Some points:
-6;-10;34;-34;43;0;37;14;-1;43;-18;-44;31;-4;5;43;31;36;8;-29;21;1;21;18;-20;-15;23;14;-2;-11;24;15
39;-24;2;19;-28;-16;-24;-17;2;-13;19;-4;-24;32;14;-12;30;-18;29;-40;4;-3;-29;-29;-10;3;-45;8;13;-10;16;-16
-5;-2;1;-50;-66;44;2;49;59;-19;-30;-60;-5;-43;-59;22;-16;44;2;-4;42;-1;-20;4;16;18;16;-30;20;25;30;9
1;9;-3;26;-31;-16;-13;-4;-25;45;-10;-26;-26;-28;-12;9;-21;-36;40;29;-12;-21;-57;-52;-27;-42;26;-26;2;-6;0;-21
-17;-14;-11;7;7;-2;19;-14;34;-13;8;-28;28;40;-11;15;15;4;5;2;7;-17;-21;21;-4;-22;28;20;8;4;42;-52
1;-27;-20;29;-22;-3;1;-6;20;-45;-11;8;-30;-29;-7;29;-22;-12;14;10;-11;6;29;48;24;-40;-6;-26;-23;-15;-3;8
-3;-12;7;35;-16;41;1;30;8;-29;-13;-24;11;39;23;18;24;19;-31;47;6;12;7;5;0;-5;-4;7;-11;-35;-5;40
55;-9;-27;-33;37;-2;-18;2;6;-14;83;1;0;-20;9;15;-3;26;-7;21;37;-4;34;-7;12;2;36;21;6;24;-28;28
-42;-32;-12;14;35;0;13;-13;-14;46;7;32;1;-24;-8;-12;-16;28;-12;5;11;24;2;-37;-23;-9;-4;51;-45;13;52;16
-11;13;-25;-45;15;-22;3;-10;17;22;-11;-34;15;-11;-57;-76;-25;3;9;5;-21;42;-14;17;-18;7;-20;17;30;6;-39;-2
-20;0;-15;16;-14;13;5;-10;5;47;3;-4;4;-43;-49;13;9;9;20;51;34;3;-7;-36;17;-50;-4;-46;61;49;-12;-21
21;-3;-16;-3;-30;-25;33;-13;17;-28;-22;-29;18;-5;-22;-13;1;8;-17;11;-18;20;-37;-11;-1;-13;-5;-32;-13;4;-3;-6
10;-8;-12;17;49;3;3;-22;24;-8;19;-27;31;-49;0;-2;29;5;8;30;-12;14;-3;30;4;46;19;10;12;25;23;-20
-30;-13;-17;-5;-12;13;-1;12;3;34;17;3;17;0;-4;-21;39;-32;-23;25;11;15;-8;-45;-28;-10;29;-16;-38;31;-12;-28
9;-26;58;28;-1;29;-33;9;8;10;-73;49;-3;9;0;37;-21;-55;22;-24;-13;-11;12;-49;-11;6;-23;2;-40;17;40;13
-9;10;-25;-19;-53;16;14;29;20;10;-35;-26;27;-16;16;18;-9;5;17;-48;2;8;13;17;-8;-8;4;31;-4;-4;-12;2
11;25;-22;-4;-32;20;20;-11;9;19;13;19;-26;-12;54;-31;9;21;-21;-19;-18;6;9;12;-25;-33;-1;23;-19;16;4;28
-17;6;33;12;-13;33;0;-11;9;-20;35;3;21;6;-10;-5;-10;-25;21;23;-18;-2;7;-10;-1;-49;-2;-20;32;-3;24;21
32;29;-2;-8;-14;15;4;-25;-1;2;28;-45;25;26;-15;0;-27;-9;19;-45;-22;-51;-9;41;6;-55;12;-11;0;-30;5;17
-14;10;-19;-4;8;-46;-8;2;-12;-64;37;-25;21;26;50;-2;32;24;29;21;-5;17;48;6;17;23;5;37;-22;0;-9;6
-26;11;38;-16;-12;-31;-20;-7;-2;-1;32;89;2;19;-35;-38;25;-6;26;-12;-9;-28;8;28;49;-5;-29;-44;-7;-3;19;-1
-42;4;-8;1;5;15;12;16;-19;5;13;32;-25;-9;-10;14;-38;-1;-35;-16;-34;6;35;-15;-28;-14;-22;-8;22;2;18;-28
9;-3;-10;-39;-30;-53;-27;-40;-55;23;-7;-28;55;12;17;13;-21;6;-53;-37;20;-14;-15;-1;1;-24;33;8;-19;37;1;36
6;-15;-11;21;27;26;-5;-7;-15;20;-17;-25;42;19;17;-15;-16;-18;-35;54;1;17;4;-36;23;24;28;-10;-26;12;-9;-22
11;-34;-10;-23;33;43;25;12;-26;2;32;-41;30;23;-17;-16;42;46;14;-31;16;2;32;25;-27;5;20;31;-22;2;6;-7
-2;-67;-33;-27;30;7;10;43;5;-56;-38;40;30;-13;-20;-15;-9;-17;-20;3;-16;-2;25;-22;10;12;-9;17;-26;-22;-24;1
-18;13;26;25;-3;25;8;-35;-4;-29;-20;45;26;-45;-7;-39;-3;5;-28;10;10;-4;-5;-56;-30;11;36;25;1;3;-16;-3
-9;7;-18;-16;0;22;2;2;-11;-26;4;-3;39;45;2;-16;5;4;2;-16;4;3;12;2;9;20;-26;-25;-5;-17;-15;9
8;2;-1;42;31;-16;45;-8;8;-13;5;-2;23;-8;-7;26;30;40;-9;21;41;-10;13;-12;-29;0;-4;-7;6;-37;32;-8
12;-10;27;10;-41;-24;-16;-39;-24;-30;4;43;-20;-3;17;-30;10;-10;36;18;2;33;-5;-14;-27;-3;-10;8;9;34;6;3
-30;-40;-6;68;7;-13;-6;13;-22;-26;-15;-1;-12;-21;-15;21;10;3;-72;2;18;-12;-2;-60;-12;-24;-56;58;10;33;-9;17
-19;22;1;0;36;-7;27;17;14;-30;-22;56;10;-8;3;9;9;23;-10;18;-46;-18;-19;-22;9;-9;6;6;8;62;-11;47
-5;-3;-20;5;-14;-8;-9;11;32;14;3;34;0;29;17;1;32;17;-35;5;-9;-33;22;-2;3;16;-4;-13;15;-5;14;37
-18;9;-12;25;1;-2;-28;16;-15;20;-13;3;-41;-1;9;15;-7;-24;11;4;-5;9;-43;56;-3;29;14;16;-34;21;-15;19
18;-21;-14;19;18;13;-27;25;1;11;1;-13;-12;43;29;-15;8;28;-10;61;0;-22;24;21;-15;-34;-38;-1;-22;18;25;8
10;-9;16;-7;-89;52;-28;-30;-20;38;5;10;-30;-62;-27;-28;44;-26;-18;42;-43;12;4;-16;1;23;15;4;16;-16;2;-49
-7;21;33;22;3;12;-25;12;-13;22;-47;37;21;37;23;27;-43;12;11;1;11;35;18;14;-33;0;58;3;19;1;18;-34
44;22;11;-38;-9;-22;-13;34;22;-30;-33;38;16;-27;1;6;4;-39;1;13;14;45;-45;34;-7;8;-21;68;-16;-2;3;1
21;-25;39;-22;-26;-31;6;-4;33;16;1;4;29;-24;11;-40;-23;-22;15;15;-28;-5;-2;32;-23;-26;-25;-59;18;25;5;16
34;-57;-15;33;30;5;-12;-61;2;7;-36;22;13;33;-44;-8;-25;-18;9;-3;-25;-31;0;1;-52;-19;31;27;35;2;-22;2
47;12;32;-33;7;-29;17;29;-29;-7;-5;10;-35;21;48;-14;20;-25;-5;12;-15;-20;-9;-7;3;6;31;-25;4;-48;-24;1
-20;-11;39;-12;38;37;14;-23;-33;-28;-42;-7;-15;7;-27;18;-4;15;-17;32;19;15;-31;-9;-61;10;-9;11;-29;1;-44;-3
-22;19;-19;-29;36;4;-20;-31;-21;-20;34;-11;-20;28;-35;-44;28;15;4;-54;-10;33;12;9;31;-11;40;11;15;5;-35;-1
-24;3;-23;-21;-43;16;33;8;16;-7;-23;32;-18;5;24;9;3;-2;5;31;30;-2;5;-4;7;-1;7;-18;-38;-33;-33;-29
-10;-27;29;11;29;28;-37;30;-30;21;-13;-10;30;-52;29;-19;-4;-32;6;-6;-27;-21;-8;-10;-31;29;-12;-46;34;2;-8;21
32;6;22;54;11;-30;57;-62;-36;2;-52;-15;-15;-41;-41;10;-18;42;2;11;11;-1;39;-21;-27;24;27;27;23;61;-18;35
-4;-11;-13;-21;12;17;27;-47;-15;-36;-10;-19;-10;-17;1;-19;9;21;34;47;15;-20;-1;59;-30;-24;3;-17;-22;-21;54;42
-17;0;-29;-22;25;-28;-30;-5;69;-42;-4;-33;-18;37;36;-25;32;43;-7;-54;-15;9;13;0;-34;19;29;29;-17;-45;-11;14
-17;-27;28;-23;-33;0;-5;-6;35;-10;1;41;-5;2;24;-4;27;-11;1;-16;35;5;-27;15;37;3;13;16;4;-15;-12;-6
15;-22;5;-1;86;32;-2;-19;-9;-18;-28;11;-11;-5;55;4;-38;-30;-46;-27;-15;25;18;-10;-2;-11;-2;9;-24;13;8;-9
14;-19;-6;-31;-21;-8;-20;11;-11;1;-3;-22;12;0;-29;-32;46;35;-36;-82;-21;-12;13;23;8;-47;52;-15;9;41;6;-15
13;-8;-20;59;-5;-16;-64;20;-3;-7;24;25;-23;8;-20;9;-18;-26;25;-28;4;7;21;-16;19;-20;-10;19;-29;-24;-30;-40
-13;-32;-24;-57;-59;-27;12;35;24;-70;17;-25;20;-10;7;-2;-21;23;29;-12;4;-46;13;56;-32;0;0;-26;-29;34;-11;-44
-41;-17;35;-20;35;-20;18;-29;-1;-3;17;4;13;-5;59;-61;57;-19;1;-43;-6;-39;3;-2;-5;-24;55;59;47;9;-26;11
12;-30;-24;18;-26;20;-17;42;-15;29;-17;38;1;-11;-16;-3;14;5;-21;29;-28;1;-3;25;-30;-17;-27;-9;9;-2;-14;19
3;1;-29;-37;-4;41;-18;28;-21;-8;51;8;6;33;-26;24;-6;-23;-15;-11;-15;-18;0;-16;-30;10;-23;8;16;6;17;14
-15;-37;-30;17;-5;-19;3;-13;6;0;26;20;-15;4;21;12;-70;27;-22;19;-19;6;-40;-6;17;4;-23;11;12;-3;-5;-5
-26;9;9;12;-36;-2;-1;2;-28;-53;23;-39;30;-71;-36;-38;-10;-17;-45;14;-8;18;-15;34;-7;-24;49;-38;2;47;32;-11
-10;-38;10;-41;-34;-6;9;-8;-14;25;6;3;2;-11;-15;80;-4;-18;-2;30;-26;8;2;13;-25;-15;-15;-19;8;-4;32;19
0;-6;12;0;28;-32;-18;-16;16;5;70;14;20;9;16;53;32;25;11;7;-52;-4;-10;-21;-40;-12;42;9;-11;-14;-4;-11
-8;12;-87;-37;-26;15;-24;-31;21;-22;1;48;-10;27;-13;-12;17;-27;-9;-38;28;-12;-8;-6;-11;63;17;14;31;7;14;32
-29;-18;12;17;9;-10;-45;1;-16;0;23;32;7;-27;-17;0;34;29;-8;15;-14;23;-20;0;-43;19;-2;8;-43;-25;11;32
20;48;2;6;22;28;-47;-6;63;-10;6;2;-5;-7;-11;16;5;-13;-20;20;15;-1;8;-31;-11;-22;-37;45;-27;42;-14;8
-2;-23;18;-11;5;15;17;32;-12;-58;1;-7;-38;25;16;-11;11;31;12;18;9;62;-13;12;-19;15;10;41;1;44;-15;15
12;-14;12;-10;-37;-10;12;13;26;-28;0;-15;-37;-2;-22;0;13;-49;4;9;26;52;-2;-2;-11;-35;34;-4;-9;10;6;17
8;15;-7;15;-5;-11;25;8;-17;29;17;-11;12;11;8;0;14;6;-23;15;-14;5;-15;-7;20;20;-4;20;27;2;7;8
-26;26;-37;-6;29;-28;21;22;-23;11;-19;6;3;-5;-26;36;59;27;-9;-8;-9;-7;16;9;-18;19;2;2;-22;21;-30;34
Along one direction, these points spread out more than along any other. Take the direction at right angles to it along which they spread out most. Then take the direction at right angles to both along which they spread out most. Go by this last direction. How many in every 100 of the points above lie lower along it than each point below? Answers are rounded to whole numbers. More than half of the points above lie lower than the first one.
1;-1;-18;-13;-31;18;-17;-10;16;-17;-29;3;37;22;15;-10;-8;24;25;22;1;12;27;7;5;-9;-6;28;21;-14;-8;-8 30
-20;30;-20;-11;19;3;30;-38;12;-17;4;3;1;-39;-27;21;20;57;-40;20;-19;2;-2;-3;24;-9;5;39;-1;-8;-26;2 91
-1;-23;-18;-12;15;34;5;-16;2;-30;-30;-43;22;-10;11;13;5;-40;38;-11;34;38;-32;12;4;22;-9;-43;15;-1;17;8 57
-26;-9;23;22;1;-10;-1;-20;-5;41;18;10;-17;11;-18;-17;2;-10;-36;45;2;-24;10;-2;-31;35;6;30;5;38;-10;20 75
-22;-36;32;-3;-33;-9;-34;2;8;24;-5;27;-36;19;-35;-16;-24;-1;9;34;-14;-14;-28;-9;29;11;-31;16;-7;16;-10;-40 10
1;-15;19;52;3;-8;0;13;25;14;46;40;8;32;15;4;-37;9;14;-28;13;39;24;3;-14;-25;19;-19;-49;-6;-42;17 13
-13;-27;12;21;13;13;-4;-16;-28;13;-10;-36;3;21;-20;30;6;9;36;-16;-7;7;34;-29;5;11;2;24;-14;-15;-35;24 66
12;-30;15;22;-25;35;-28;-48;-9;30;14;-20;-4;-7;36;12;22;15;-8;-21;17;-15;-21;-4;-24;-5;-27;-54;47;9;4;2 58
-26;-11;6;44;14;-41;40;-4;22;10;-36;-19;-24;-18;-12;-4;-16;26;-41;22;-5;-7;26;-10;-5;32;21;-2;-1;3;-5;33 93
-14;1;40;-15;14;23;9;18;31;0;-4;8;-17;-24;12;6;13;-16;-42;36;27;16;-19;22;-15;4;-34;-13;30;30;-12;-5 55
-5;22;-13;33;-2;33;66;2;19;-33;10;-4;11;6;27;1;9;11;23;-35;-23;-2;-23;6;7;27;5;10;-52;-19;-18;-1 33
32;-8;20;42;3;-1;-30;-15;7;3;-4;8;-15;13;-11;-45;1;-6;-22;-19;-1;-26;23;3;-25;3;-37;24;-10;-15;1;2 21
-27;6;-6;7;-27;-4;-45;25;-13;14;32;-14;15;-14;-9;20;12;-16;-31;-38;-27;16;30;17;-25;29;-37;0;-17;17;-38;2 25
